Turns in one plane each, and the order they were made in; the first pair answered:
U:
[ -9, -17,  14,  15, -17,   5, -11, -34]  ->  [-15, -26,  20,   2,  14,  17,  17, -17]
[-27, -14,   1,  13,  17,   5,  -3, -38]  ->  [-23,  -4,  -7,  -5,  35,  16,  23,  -5]
[  5,  24, -25, -18,   0,   4,   3,  18]  ->  [  3,  16, -24, -10, -17,   0, -21,  -8]
D:
[  2, -21,  31,  -7,  -4,  13,  -6,  21]  ->  [ -6,  22, -15, -16, -30,  13,  12,   6]
[ 16,  -3,   0,   5,  15, -12, -13,  14]  ->  [  6, -13,  10, -15,   2,   9,  18,  20]
[ -1, -12,  16, -13,  -2,  12,   6,   0]  ->  [  3,  16, -16, -14,  -7,   3,   4, -10]
R:
[-11,  14, -16,  -4, -17,   4,  14, -16]  ->  [-15,  15, -17,  -6, -15,  -1,  13, -22]
[-40, -16, -20, -11,   3,  -5,  30, -15]  ->  [-20, -17,  -7, -10, -43, -23,  10, -11]
[-1, -4, -1,  1, -6, -8,  4, -7]  ->  [ 4,  1, -1, -5, -5,  6,  7, -5]
[-18, -14,   3, -15,  21,  37,  13, -24]  ->  [ -7, -22,  14,   4,  -8, -31, -19, -36]
Now pairs of rows:
Between the rows of a pair lie 2 to 4 turns.
[  3,   7,   5, -23, -20,  11,  24,  16]  ->  [  7,  20,  -7, -19,  -7,  19,  25,  11] | D then D then R then D
[ -3,  24, -24,   3,  -6, -36, -15, -10]  ->  [-31, -28,  28,  -1,  12, -12,  -6,  -9] | U then D
[ -4,  -7,   4,  -3,   2,  39, -15, -14]  ->  [ 16,  21, -23,   6,  11,  17, -18,   4] | U then U then D
[ 21, -10,   8,  -9, -16,   3,  -7,  27]  ->  [ 18,   7,  -8,   0, -31,  -6, -17,   4] | U then D then D
[  3, -17,  16,   9, -17, -20, -20, -14]  ->  [ 10,  21, -17,  -6,  14,  -7,  20,  22] | R then R then U then U
[  8, -11,  13,  -2,  25,  20, -14,  25]  ->  [  0,   0, -14,  19,  27,   2, -29, -11] | D then D then U then U
[ -1,  49, -32, -18,   0,   9,  26,   6]  ->  [  2, -20,  27,  21,  40, -10, -21,  11] | U then D then U
[-24, -12,   5,  -7,   0,  24,   2, -22]  ->  [-12, -11,  -7,  15,  28, -20,  -7, -18] | R then U then D then D
[ 12,  46, -43,  18, -19, -25, -16, -17]  ->  [ 37, -10,  20,   9,  22,  -9,  -1,  59] | D then U then U
[ 22,  36, -21,  18, -10, -37, -27,  -6]  ->  [  1,  25,  -4, -27, -29,  21,  35,  25] | D then U then D
[  4, -21,  17,  -3,  12,   4,  34,  41]  ->  [  0,  31, -39,  -3,  -2,  22,  29,   7] | D then U then R
[ -3,   5, -10, -15, -49,   6,  -2,  -9]  ->  [-26,  -2,  -2, -18,   0,  32,  26,  -8] | U then R then U
